Each run below is a few steps of one of 6 hidden systems, one row a step.
seq 1, gugos, 8 rows:
[[-42  39 -16  -7   4  26   4  -4   8 -36  -2  12  60   3  14  -2 -18  16
  -25 -10 -58  -3  19 -21 -10  19]
 [-35 -21  -8 -11  34  36 -10  36  11   4  31  13 -29 -15 -48 -35  -3  21
   23  25 -12 -22 -39  -5 -12  13]
 [-44 -11 -19  15 -30  22 -12  23  -4  43 -10 -26  -8  44  -4  47  27  40
  -12 -23  23  -2   7 -17   6 -19]
 [-32  -4  24  -7   7  -5 -13   8   9 -18  14  18  -9  18  -1  17  27 -49
   37  18  20  63  31 -36  -7  23]
 [ 32   5  38  19 -35  14 -10  -7 -17  19  -8  14 -26 -23   6 -15   2  48
   13   7 -22  42  15  -1 -51 -13]
 [-14  15   3  11  19   0  43  -1 -30  -7   0   5  31  13  48  28 -34  12
   54 -11 -43  17  -9   3  21 -17]
 [ 15 -41  42  -2   3 -21 -16  38   9  12 -18  -8  -2   2 -36 -18 -19 -16
   39  -7  15  -1 -64  31   6  -5]
 [ -5  11  13   3 -39 -11 -22  12  21   0 -43 -14  68  25   2  24  -6   9
  -44 -37  -7   7   5   2  -6  -6]]
seq 2, Bok (8 x 26):
[[ 16  29   3  23 -60  -2  -3 -38 -29   9 -23 -28 -15  19  35  10  16  -8
  -18 -25   7   8  54 -11 -14 -13]
 [ 34  16  11  -2  15   9   7 -32 -18 -22  37  30  -7 -45  -2 -41 -28  -5
   44  20 -41  12   1   2 -19   9]
 [ 40 -28 -13   6   2  -7   7  14   3  43  -8  -8  -1 -15  -7  20 -12  59
  -20  -9  14 -32 -47  38  16 -36]
 [-15  11 -10  -4  34 -31  45  -2   0 -30 -20   2  29  22  54  36  -2 -36
   -2   0   5  10   9   3  41   4]
 [ 27  -7  16  -9 -17 -21 -30  -4  15 -17 -14 -18 -28  -8 -33 -44  16 -62
  -20   2  38 -21   2  11  -9  20]
 [  6  44 -28  10 -32  28   0 -36 -17  -7  -2  -7  11 -13  18 -17  -8  36
  -44 -15 -40 -34  37  -9 -21  -4]
 [ -6 -13 -29 -20  61  18  17   2   6  -5  56  33 -16 -31 -17 -10 -10  11
   26  34 -13 -14 -23  -2  17   9]
 [  2 -28 -22   5 -10 -16  -3   9   4  43  -7 -24 -19  29   2  53  30  13
  -23 -12  59  -8  -3   8  32 -26]]
seq 3, Ruvis (8 x 26):
[[-49  10  48  10  -2   2  13  30 -17 -31 -35 -10  -8  30  14 -27  -9 -30
   47   4 -23  21  -2  -9 -22  13]
 [-15  10  -1  12 -44  22 -27  -5 -22  13  -3 -39  22  23 -20 -16 -28  -3
   38 -52 -25 -39 -17   3   2 -13]
 [ 11  -1 -29 -19   6   5 -25  -7  36   4  27  15  82 -10 -25  29 -25  16
  -12 -30 -16  -9 -20   0  24  -3]
 [  3 -22  26 -12  12  -1 -19  37  43   7 -14  33  21 -17 -23   8  13  45
  -47  25   5  41 -15   1 -29   7]
 [-54  22  21  14 -11  25   9  20 -10 -12 -25   3 -20  25  24   2  25  20
  -10  18 -17  39  40 -30 -41  13]
 [-35  18   2   5 -16  36 -20 -16 -25 -11  35  -6 -14   7 -22 -35 -10 -22
   67 -10 -30  -3  16 -26 -18  13]
 [ 33 -10 -20   4 -20  13 -26 -23  -8  42  43   2  24 -11 -24  30 -22  29
   44 -33  -8  -1 -14   3  17 -27]
 [ 18 -24  17 -12  29 -24   3  16  29   9   6  39  50  -8   8  55  -5  17
    3  11   9  61 -19   2  19  -6]]
seq 4, Paneg (8 x 26):
[[-76   2   2  12  -8  30  -4  24 -10   6  -1 -10 -22  45   2  19  30   3
   26   4   3  30  28 -40 -15   9]
 [  6   2  33   4 -21  10 -26 -13 -17 -11  21   2 -34 -11 -28 -46  -4 -42
   65   4  -7  18   7 -13 -29  17]
 [ 35  10  26  22 -46   5  -8 -20 -25  26  -8  -4  27  -4  18  17 -27  38
   36 -35 -31  26  -1   9 -16 -30]
 [-14  -5  27  -7  39  -9  23  29   9 -20  -6  32  50  -1  18  17 -31   7
   39   5 -33  36 -33   7  10   2]
 [-21 -25  46   0 -12 -14 -19  56  23   2 -54 -21   9  27 -29 -12   1 -10
  -11 -12  16  -5 -40  19 -12   2]
 [-39  32  -8  -8 -30  20 -35  -6  18 -26  -5 -10  55  21 -17 -10  -3 -24
  -24 -27 -25  -8  26 -27 -13  22]
 [ 24  -1  -6 -15   1  24 -39  -7  24   2  41  25  20 -46 -54 -35 -17  25
   -3   4 -24 -13 -19   2 -24   9]
 [-28 -14 -16   9  -4  33  -9  27   5  43  11  10   8  10  -7  42   8  81
   -7  -2  -7  16 -11 -12  -5 -19]]
seq 5, Ruvis:
[[-18 -24   6 -12  46 -11  17  35   8 -11  -2  -4   6   5 -20 -15 -24 -28
   37   5   2 -35 -59  26  34   4]
 [ -2 -17  -4   5 -36 -14 -22  17  15  29 -39 -39  13  33 -14  23  18   4
  -44 -32  41 -28 -12  16  15 -17]
 [ -4  31 -10 -19   3 -11  -9 -18  29 -51  -6  12  46  -6   9  -9   5 -41
  -55   4 -10   1  36 -16  -5  31]
 [ 15  12   6   4  -6  25  -7  -1  -5  -4   1   6 -41 -40 -19 -62  -1  40
  -29  24 -26 -29  -4   9 -49   7]
 [-45  10 -54   6  23  33  31  -5 -19  16  34   2 -22  10  26  28  11  40
    2  11 -10 -17  19 -21  20  -9]
 [ -3 -30  -7 -17  18  -2 -30   5  16  10  47   9 -31  -1 -45   3  25 -43
   38  15  48  15  -5 -18  15  13]
 [ 56  -1  14  15 -47 -26  -8 -35 -16  23  -9  -7 -11  -1  27  31  16   1
   -3 -16  28  36  34   5  -6 -25]
 [ 24  18  23  -4  33 -26  44 -15 -12 -44  -8  24  16 -22  45 -12 -29 -29
   27  16 -32  21  -1  14   4   6]]
seq 6, Bok, 8 rows:
[[-43  25   1   6  19   8  42  21 -10 -28 -38   0  34  17  43   3 -21  24
  -19  -2 -48 -11  -5   4   1   1]
 [-36 -21   0 -15  24   1 -17  31  15 -13   7 -15 -17  13 -46 -36  -1 -48
   24   2  19 -39 -38   5  15  21]
 [-26  17 -31   2 -50  18 -38 -14  12  14  -3 -27  37  28 -15  26  12   8
  -36 -41   6 -18  29 -22   1  -5]
 [-27   8  -2 -19  32  24 -15  -1  23 -28  44  48  14 -22 -18  -7   8  -5
   13  34 -22  46  21 -39 -20  31]
 [-10 -32  14  11 -15  17 -14  38   3  48 -11  -5 -46   4 -23   6  27  58
  -13  13  25   9 -16   1 -25 -15]
 [-42  16   9  19  -1   6  33   1 -35  -3  -7  -6  -3  36  52  33  -3  -5
   58  -7 -19  34  22 -17   7 -10]
 [ 32 -27  42  -2 -20 -18 -38   3   4  10   6  -4  -2  -6 -41 -20 -13 -40
   60 -16  18  18 -29  14  -3   1]
 [ 22  14  15  10 -33  -5  -7  -4   4   5 -37  -3  65   1  18  22 -24  45
  -32 -34 -34  12   0  13 -12 -17]]
seq 7, sogon:
[[ 38  15   5  25 -56  -5  -5 -39 -28  25  -7 -15  -3   8  34  31  10  18
   -1 -25   5  28  41  -6 -11 -27]
 [ 29   7  18  -7  45 -12  39  -8  -9 -31  15  40 -17 -39  27 -22 -20  -7
   29  38 -28  23  -9   9  -4   8]
 [ 15 -26  12  12 -12  -7   6  31  -9  28 -43 -34 -33   4 -10 -19  -4  30
  -22  -8  17 -47 -47  42   1 -23]
 [-25  21  -4   0   6 -23  26  -3  -2 -33 -31 -14  53  35  43  30 -12 -41
   -2 -26  -7   0  11   2  34   5]
 [ 41   0  -7 -16 -16  -7 -44 -30  19 -16  26  -3   4 -30 -48 -44  -5 -50
   -6  -9  13 -31   1   5  -4  17]
 [ 17  25 -34   6 -14  16  13 -27  -5  12   0   9  18 -18  29  23   4  64
  -61  -2 -23 -10  25  -1  -8 -18]
 [-36  -8 -25 -16  66   7  31  19   9 -23  26  18 -36  -9   0 -14  10 -17
    6  43   6 -18 -12  -7  19  23]
 [-14 -15 -11  18 -44   5 -20   3 -17  40 -11 -47 -44  38 -13  14  29  -6
    0 -24  46 -25   8  -1   6 -15]]
seq 8, sogon:
[[ 58  -3 -13 -19  -1 -32 -18 -36  21 -14  16   4   3 -29 -19 -18   3 -55
  -25  -1  31 -21   7  15  15  12]
 [ 26  27 -25   6 -11   2  21 -30  -6  -3 -16   0 -15 -18  33  -1  15  35
  -80  10  -5 -22  33   4 -13  -4]
 [-31  12 -33  -5  47  13  44  -2 -18 -28  15  -2 -43  -4  22 -26   0 -17
    0  27 -10 -43   4  -2  18  14]
 [  1 -12 -35  13 -25   1  -3 -16 -24  33  13 -46 -39  23  -6   8  13 -17
   17 -28  39 -50  -1   8  32 -19]
 [ 36   9 -14   2   0 -29  22 -47 -14  -3  18  10   8   0  50  45   5 -30
   16  -6  19  29  36  -5  31 -12]
 [ 66 -10  17  -1   7 -25  12 -18  -8  -4   0  13 -55 -42   3 -34   7 -11
  -12  32  20  -2  -1  26 -14  -1]
 [  4  16   3  20  -3  -7  54   4 -32  -3 -52 -23 -26   8  57  -6  -6  27
  -35   1 -15 -30  -3  25   0 -17]
 [ -8   6 -13  -6  23 -16  27  -7 -14 -31  -4 -20  -1  11   9 -25 -22 -64
   28 -11  -1 -52 -20  19  38   8]]
seq 9, miz, 8 rows:
[[ 61 -25  -4   3 -22  -9 -26 -28  -6  41  35   2 -38 -25 -26   2  10   6
   21  -2  36   5  -2  10   1 -20]
 [ 25   8  -6   7  12 -26  44 -19 -14   3  -9  14  34   0  66  57 -16  24
   -4  -5 -12  27   8  10  27 -25]
 [  3 -11  32  -1  36 -27  36  23  -8 -29 -30  -3 -33  -3  10 -41  -9 -41
   19  24   4 -16 -31  26   6  11]
 [-11  23  10  22 -63   8 -12  -7 -25   5 -45 -50 -10  30   8 -19   1  -7
  -14 -39  -5 -33  18   5 -19  -8]
 [  5  22 -46 -19   6   6 -19 -42  10 -24  48   3  38 -12 -18  -7 -15 -44
    3 -18  -9 -36  16 -12  28  14]
 [ 54 -20  -8 -10   3 -11 -12   8  31  22  -3  10   5 -37 -23  -2   1  44
  -61   9  14 -23 -30  29  -2 -12]
 [-49  11 -15  -3  30  -1  37  23  13 -18 -28   8  11  23  43  35  22  15
  -51  18   3  13  21 -14  11   9]
 [-19  -9   9  -2   7  10  -8  11  -2  -8  12  -4 -77   1 -24 -42  34 -43
   13  32  33  -3  14 -14 -16  25]]
seq 10, Paneg, 8 rows:
[[-23   5 -10 -18  52  11  21  20  26 -21  15  45  45 -19   7  16 -12  34
  -21  28 -33  23 -12 -11   1  12]
 [-37 -30  12   0   7  15 -11  55  14  16 -20 -15 -48  13 -41 -28  21  19
  -15  17  24 -28 -33   8 -18   5]
 [-52  26 -28   6 -36  31 -26 -21 -13  -1  23 -24   0  34  -8   7  18 -27
   16 -24  -1  -8  45 -40  -4  10]
 [ 51  -5   9  -6  -3   5 -29 -31   0   5  52  31  -6 -44 -28 -20 -12  -8
   45   9  -8  26   1  -4 -14   4]
 [ 12 -10  22  21 -11   0  20  15 -14  37 -20   9   3   4  32  45  -2  73
    5  -2 -10  41  -6  10 -11 -36]
 [-55  -1  27  -2  43  -4  31  37  -3 -32 -19   8  -3  25  20  -8  -4 -32
   39  19 -13  21 -13  -7   5  20]
 [ 10  -5  34   9 -48 -11 -34   9  -4  -1 -35 -42 -10  17 -29 -41  -4 -38
   10 -33  16 -30 -15  19 -13   1]
 [ 12  34 -19  -4 -24   7 -19 -37   9 -17  15   8  80  -4   7  17 -26  -1
   -5 -35 -37   4  24 -13   4   0]]
seq 11, miz, 8 rows:
[[-27   6  -6  -4  56   6  47   4  -9 -17  23  36 -13  -6  39  22   1  12
   27  41 -21  36  11 -18   7   9]
 [  0 -29  38  19 -11   3   4  29 -29  28 -18 -20 -69  10 -11 -24   3   8
   50   6  17   1 -29  16 -15 -15]
 [-12  15   2  15 -36  -3  -3 -21 -26   7  -4 -24  36  37  26  38 -13 -23
   46 -46 -10  15  20 -10  20 -16]
 [ 53  -6  19 -17  11 -25 -12 -19  12 -22  17  16  30 -35 -22 -30 -33 -42
   30  -5  -9  -6 -31  22   8   8]
 [ 13  12  15   9 -19  -2   6  15   6   0 -51  -6  40  -6  16  -2 -22  52
  -52 -16 -38 -16 -17  25 -19 -13]
 [-69  13 -20 -16  38  18   5  24  19 -40   2   1  17  13 -13 -21   0 -26
  -12  10 -18 -30  -6 -17   9  35]
 [ -6 -19   0  -2 -35  21 -57  15  22  28  10 -14 -28  -1 -63 -19  29  11
  -26  -2  34 -10   1 -12 -26   5]
 [-10  13 -35  -5   2  13  -5 -25  12   8  42  30  33  -1  18  57  18  25
  -13   3   0  43  42 -37   6  -3]]
seq 12, gugos:
[[-22 -29  15  -2  19  24 -20  31   8  21  32  21 -51  -7 -35  -9  27  16
   31  35  20  38  -7 -21 -23   9]
 [-21   6  14  29 -30  10  13   6 -27  30 -22 -10 -13  31  42  45  17  44
   12  -6   0  42  25 -13 -15 -25]
 [ -7  -4  47   4  11 -12   9   6 -16 -20   3  13  -7   8  12  -5 -12 -46
   81  10  -8  51   0  -7  -4   9]
 [ 45  -8  44  17 -41  -3 -15   5 -11  26 -24  -5  17 -11  -8  -7 -27  40
   19 -26 -22  14 -28  27 -26 -28]
 [-16   7  10  -6  22 -15  14  14  15 -24 -15  12  82  14  19  29 -36  -7
   13 -21 -33  14 -25   7  25   1]
 [ -9 -25  34 -13  12   2 -22  50  33  -5 -24   6   6 -13 -51 -39  -7   9
  -18  13  -1 -12 -51  17 -22  12]
 [-56  24 -15   3 -23  27 -13  19   9  -4 -28 -18  38  32   0   7   6  29
  -46 -21 -25 -18  12 -19 -12   6]
 [-58  -2  -6 -14  25  36 -22  21  15 -17  39  15 -13   1 -44 -24  10 -20
   31  21  -7   9   3 -34 -13  34]]

Which system made each run below?
seq 13:
[[ -1   2  57  16   1 -25  35  28 -11 -17 -63   3  -3  15  47   4  -5   6
    0  11 -13  42  -5  17 -19  -5]
 [-37  27  19   9 -15  15   5  -5 -28 -37 -10 -21 -16  14   7 -51 -14 -43
   43  -7 -32 -19  11  -9 -16  18]]
  miz
seq 14:
[[-33  14  10  29 -40  35  -6   7 -26  22 -13 -12 -32  20  14   5  22  47
   -2   0 -11  23  31 -23 -40  -8]
 [-36  17 -15  -6  12  23  -8 -22 -12 -20  51  15  17   4  -4   1 -13 -30
   69  -5 -29  21  18 -32   9  16]]
  Ruvis
seq 15 (2 x 26):
[[-16  18 -54 -11  15  14  15 -10  14  -1  12  10  50  -1  20  39  -5  40
  -52  -8 -18 -23   9  -6  25  -6]
 [-24 -21 -10 -23  49  -7   4  18  26 -17  24  20 -34  -2 -15  -1  32 -38
   -9  44  41  11   3 -14  12  28]]
  Bok
seq 16 (2 x 26):
[[-17  18 -11  16 -31  -6   7 -20 -35  -5 -13 -49 -17  38  21   1   1 -57
   33 -33  15 -29  21  -1  22  -7]
 [ 53   5 -17 -13  -7 -19 -17 -34  11 -11  21  -6  37 -25 -20 -19 -31 -36
    1 -28  -2 -43 -18  22  25   0]]
  Ruvis
seq 17 (2 x 26):
[[-50  10 -36 -14  35  14   7 -14   6 -21  47  19   3  12   6  21  16 -34
   23  12   5  15  31 -38  22  25]
 [ 18 -20  -6   6 -31  15 -36 -14  -8  43  35  -5 -59  -7 -36  -4  29   9
   19   4  37   8  13 -13 -16 -11]]
  sogon
seq 18, 2 rows:
[[ -6  22  16 -16  14  -8  -1   3  32 -39 -11  34  68 -12  14   8 -11  -5
  -37   9 -34  36  15 -13 -15  23]
 [-24   3  15  -6  17  35  -4  30   9 -18  -3  17 -30 -24 -29 -58   2  32
  -15  37 -30 -12 -14  -4 -48  23]]
  miz
seq 19:
[[-44  18 -35   2 -29   7 -13 -14  -8  -4  -1 -38  14  46   4  18  14 -43
    1 -36  19 -30  29 -19  27   5]
 [ 50   5 -12 -19 -11  -5 -42 -34  24 -15  33  13  27 -43 -43 -32 -11 -30
  -18  -9  -1 -20   2   5  -5  14]]
  Ruvis
seq 20 (2 x 26):
[[ 18  -5   9   1 -20  -8 -25 -29   0  11  34  16 -11   0   5  31  26 -28
   34   3  29  64  42 -28  -3   2]
 [ 54   7  44  14 -13 -22  13 -28 -25  -5  -2  17  -7 -23  31  -4 -19 -10
   52   2 -18  51   9  12 -17 -13]]
  Ruvis
seq 21, 2 rows:
[[-12   1 -31  10  25   2  50  12 -16  12 -16  -8  -2  11  43  33  -8  46
  -27  -1  -6 -34 -16  19  32 -25]
 [-10 -11  -8 -13  26 -29  10  -6   4 -23   9 -11 -17  20   2   4  12 -83
   26   5  41 -11   0  -2  39  15]]
  Bok
seq 22 (2 x 26):
[[ 63  20 -17  -7   5 -13   8 -56  -3 -15  28  26 -10 -46  18 -13   1  -9
  -24  20  -1  10  34   0  -7   4]
 [ 53  -1 -16   4  19  -6  35 -18 -12  13   8  12 -46 -42  23 -10   0  39
  -32  28   5 -24  -7  26   1 -17]]
  Bok
seq 23:
[[-13 -22 -13   6 -25   4 -31  -2   1  41  26  -9 -31  26 -15  42  42  -5
   14  -6  55  30  25 -26   9  -7]
 [ 41  14  20  -3 -14 -26 -11 -43  -2 -17  18  20  13 -13  20  15   3 -47
   26   1   7  55  41 -13  -6   8]]
  Ruvis
seq 24:
[[-19 -41  11  -9   9   2 -33  42  40  33   8  19  14   9 -37  37  21  28
   -6   9  32  41 -21  -7   1  -3]
 [-54  10  21   2 -12  24 -20  25  13 -12 -12   8 -14  19  -9  -6  36  -1
  -13  20   1  45  39 -37 -44  24]]
  Paneg
seq 25, 2 rows:
[[ 18  -5 -10 -23  21   2 -23 -11  36 -12  39  41 -12 -37 -28  -9  28  -8
  -34  40  18  28  24 -20 -18  23]
 [ 16   6  12  20 -12   8  19 -13 -30  15   1  12 -64 -16  32  -2  24  40
   -1  30  -1  31  35  -9 -35 -11]]
  Ruvis
seq 26 (2 x 26):
[[ -2  21  -6  14   8  -6  45 -22 -39 -18  -8 -10 -60   5  53  -7  20 -22
    6  24   6   2  39  -6  -1   2]
 [ 19  -4 -13   4   8  -8  17 -24 -30  -7  20 -22 -47  -6   1 -34 -14 -48
   52  -3  11 -45 -13  16  26  -4]]
  Ruvis
seq 27:
[[ 18   5  18  -5  44  -5  33  -8 -10 -24  27  43  -1 -32  22 -13 -25  -4
   49  30 -34  35 -10   2  -4   5]
 [ 22 -35  24  10 -13  -9  -5  38   1  37 -34 -23 -25   2 -24 -10  -3  36
  -11  -8  20 -26 -54  39  -3 -23]]
  sogon
seq 28, 2 rows:
[[ 17  -1  -2  16 -20  10   0 -28 -40  24  34  -9  -6   0   7  13 -25  -2
   84 -28 -15   7  -4   0  14 -23]
 [ 35 -27  13  -6  15 -29   0   3   9  20  12  15  48  -3   1  42 -29  -4
   43 -21   7  23 -39  20  37 -22]]
  Ruvis
seq 29, 2 rows:
[[-46 -10  23   4  13  14   5  31 -10  -8  -5  -6 -76  15 -11 -35  31 -23
   25  33  19  10   2 -15 -22  19]
 [ -2  17 -25  19 -47  10 -11 -42 -41  18  18 -37 -18  23   9   8   4 -25
   35 -37  10 -20  34 -15  11 -15]]
  Ruvis
seq 30, 2 rows:
[[-35 -13 -24  -1  34  15  21   7   0  19  36  27 -17   9  17  52  23  28
   18  24  14  43  18 -30  14  -4]
 [ -8 -31  35   9  -3  -5  -9  24  -8  20   2  -2 -66  13 -15  -1  32 -19
   38  21  48  40   1  -8 -12   3]]
  sogon
seq 31, 2 rows:
[[ 49 -18  15   2 -27 -19 -18  11   9  22 -35 -25   5 -11 -28 -20 -12   9
  -31 -22  17 -41 -42  43   0 -19]
 [-21  24 -27  -8  20  -8  29   2  17 -25 -27   3  46   8  38  26   2  10
  -69  -1 -12 -15  16   1  18   6]]
  Ruvis
seq 32:
[[ -7  -5 -19  -7  36 -24  40  13   7 -12 -21  -6  45  13  31  32 -24  -4
  -14 -12  -6 -31 -32  27  48 -10]
 [ -3 -18  14 -16   3 -18 -23  30  32 -15 -26 -17 -13   4 -44 -37  12 -41
  -35   5  35 -37 -24  16  -3  21]]
  gugos
seq 33 (2 x 26):
[[-27  23  16 -12   4 -16  -7   2  16 -47 -22  -1  66  23   9  -1 -17 -58
    3 -19 -20  12   5 -11  10  24]
 [ 19   8  21 -10 -20  12 -39   1  20 -18  -2   6   2 -36 -47 -64  -8  -1
  -28   4 -21 -21  -8   4 -45  20]]
  miz
